(in the rows, 128 means zero)
The rows of Z fall into 3 groups, which share some directions, and each row is roughly a mix of its group's hidden directions.
Z:
[[123 104 128 127  87 117 111  79 140  83 135]
 [145 131 132 126 102  75  92 135 117  88 153]
 [137 141 147  95 177 138 136 153 138 162  92]
 [106 111 137 111  78 114  90 108 123 136 169]
 [119 111 116 134  92  95  76 138 107 117 161]
 [115 125  87 159 100  97 146 139 109 146 169]
 [ 96 134 184 140 165 151 125 108 122 103 121]
 [137 158 123 137 164 144 152 135 144 125  66]
 [109 173 123 126 101  92 127 133 145  89 161]
 [123 136  83 148 124 178 126 128 162 136 162]
 [ 91 107 131  96 127  98 159 140  90 106 154]
 [125 156  98 145 153 163 158 150 160 126  94]
 [111 124 125 175  90 134 123 121  86 110 162]
 [112 168 124 136  77 109 112 133 151 100 158]
 [ 84 177 124 117 111 121 116 133 162 109 158]
 [133 145 136 126 169 158 169 112 144 138  82]
 [151 152 118 146  78  77 142 138 118 111 138]
 [137 151 124 135  67  99  99 130 140 107 156]
 [115 136 170 166 144 165 106 123  94 106 137]
 [143  86 150 117 165  97 108 144  91 107 117]
 [ 91 136 143 168 118  95 129 116 115 114 178]
 [118 129 119 129 161 177 165 113 139 168 108]
 [110 118  83 136  96 105 109 160 113 110 166]
 [128 134  84 158 121 169 111 142 161 133 162]
 [149 152 116 132 100 110  86 108 142 107 176]
 [ 93 111 147 154 107 102 144  94 112  98 162]
 [117  85 147 120  99 116  93 111 102 145 167]
 [121  93 138 117 193 144 131 132 105 136 102]
 [138 131 178  98 109  99 121 115  99 140  89]
 [148 127 128 153  94 155  72 130 150 158 131]
 [127 177 105 142  83 105 130 122 148 110 158]
 [113 128  70 141 111 107 128 170 120 103 150]
 [151 160 125 123 110  96  88  95 131  99 159]
 [136 144 128 137 168 151 162 126 145 137  71]
 [132 125  99 141 143 168 152 116 155 129 183]
 [153 121  76 107  91  92 131 139 145 150 133]
 [159 104  92 123 156 104  86 123  91 130 119]
 [127 120 104 156 156 169 117 106 162 130 170]
 [177 139 110 111 147 166 109 158 141 145 101]
 [144 131 146  91 167 142 124 145 133 161  81]
 [168 149 113 100 152 145 121 168 146 158 103]
 [138 128  94  86 131  94 147 140 163 162 111]
 [135 174 112 132 158 150 159 127 155 115  87]
 [150 154 119 145  65 102 153 124 139 112 144]
 [138  98 129 129 179 149 161 126 107 155  94]
 [139  92 152 116 150  90  94 149  94 104 123]
 [108 100 139 130 138 134 152 175 106 146  79]
 [140 138  94 146 105 131  90 103 154 122 176]
 [124  80 153 121 104 107 104 107  96 149 158]
 [105 105 154  90 128  88 148  90 147 119 109]
 [119 118 158 143  91 155 111  97 103  81 127]
 [121 104 127 117 191 158 141 123 116 156 102]
 [116  99 138 104 193 156 129 122 123 146 109]
 [117 111  83 149 141 159 129 122 142 126 184]
 [112 104 159  98  93  91 122 136  84 136 118]
 [136 140 155 119 161 159 159  95 141 146  86]
 [128 168 109 126 156 141 174 146 148 107  94]
 [119 124  86 158  96 101 144 144 104 148 165]
 [123 133  95 152  90 120  73 149 142 121 151]
 [ 88 132 169 143 150 146 138 132  80 148 113]
 [137 152 117 178 128 165 110 157 101 124 158]
 [146 120  90 116 102 107 122 105 179  98 144]
 [120 113 135 127 160 179 175 120 142 156 114]
 [ 95 127 133 167 111  91 130 114 110 119 179]
 [ 85 143 158 141 172 130 155 144 105 155 126]
 [ 87 116 182 124 152 132 140 108  99 133 103]
 [159 121  80 110  78  98 126 139 135 142 136]
 [135  90 120 128 169 162 123 128 106 162  93]
 [174 144 109 119 132 174 102 160 129 140 103]
 [123  82 123 124 106  89 124 132  93 127 172]
 [135 165 109 149 140 156 135 149 169 129  83]
 [116 125 116 127 156 185 155 111 143 166 109]
 [151 159 136 116 115  94 109  92 139  98 170]
 [ 92 117 174 146 155 146 149 123  84 133 120]
 [156 161 118 120 115 114 109  81 140 107 171]
 [146 128 152 139 138 133 205 118 128 135 117]
 [ 88 108 143 156 100 111 143  96 100 103 153]
 [130 112  96  88 128  88 160 128 160 154 114]
 [120 109 150 121 140  84  90 158 100  93 130]
 [123 167 130 135  83 101 118 125 148  94 164]
 [100 157 101 119 126 127  67 123 143 111 156]
 [129 164 132 132  89  86 135 129 141  88 160]
 [152 124  83  97 130  97 142 146 160 162 122]
 [158 175 118 145 151 149 142 129 165 122  92]
 [154 101 142 133 153  86 122 137  85  90 122]
 [146 107 131 132 179 146 171 115 110 154 102]
 [108 159 147 132  85 152 147 118 174 123 152]
 [136 160 131 140  70  93 128 130 142 103 156]
 [127 134 164 110 107  82 100 137  98 121  91]
 [ 92 106 133 151  88 110 133  88 107 101 146]
 [110 178 138 122 101 101 155 130 161 116 159]
 [169 146  95  99 139 133 115 152 177 138 116]
 [168 119 102  88 135 140 131 148 139 158  85]
 [104 115 148 108 153 146 182 141 115 142  90]
 [110 129 156 172 120 164 112 117  87 101 143]
 [133 166 132 135 159 156 143 126 157 130  73]
 [132  85 162 126 156 159 157 136 115 149  95]
 [109 163 113 138 112 174 139 106 166 158 138]
 [132 112 180  99 139  90 142 110  92 125 116]
 [123  93 128 139  89 141 100  81 111  98 116]
 [ 91 167 154 124 105 142 148 125 173 118 153]
 [111 158 119 127  81 116  90 130 150 100 160]
 [124  75 153 121 159 164 114 138 113 145  99]
 [ 97 133 159 117 139 171 172 122 163 139 126]
 [142 170  98 147 155 144 151 146 163 110  99]
 [116  97 155 148 102 151 124 101  75 111 117]]

Here is one row from each group, named. Which group is each of the other rows in?
[155 155 159 141 131 165 104 131 156 150  87] : J
[176 114  91 105 112 146 126 151 119 155  96] : G
[101 131 129 125 170 180 150 117 144 162 113] : Y

[167 130  83 105 107 107 109 129 174 124 134] : G
[139 131 163  90 158 155 118 119 151 120  81] : G
[119 133 140 183 123 159 119 125  98  97 163] : G
[112 161 152 128  86 138 157 122 174 130 151] : Y
[128 160 140 124 113  85 145 123 140  78 162] : Y
[123 111 107 115 173 147 169 139 136 162  96] : G
[155 102 170 132  98 132 178 135 132 146 110] : Y
[102 158 158 123 114 157 161 113 175 133 149] : Y
[113 105 144  83 120  86 153  96 150 126 108] : G
[130 102 174  99 131  92 137  99  92 127 142] : J
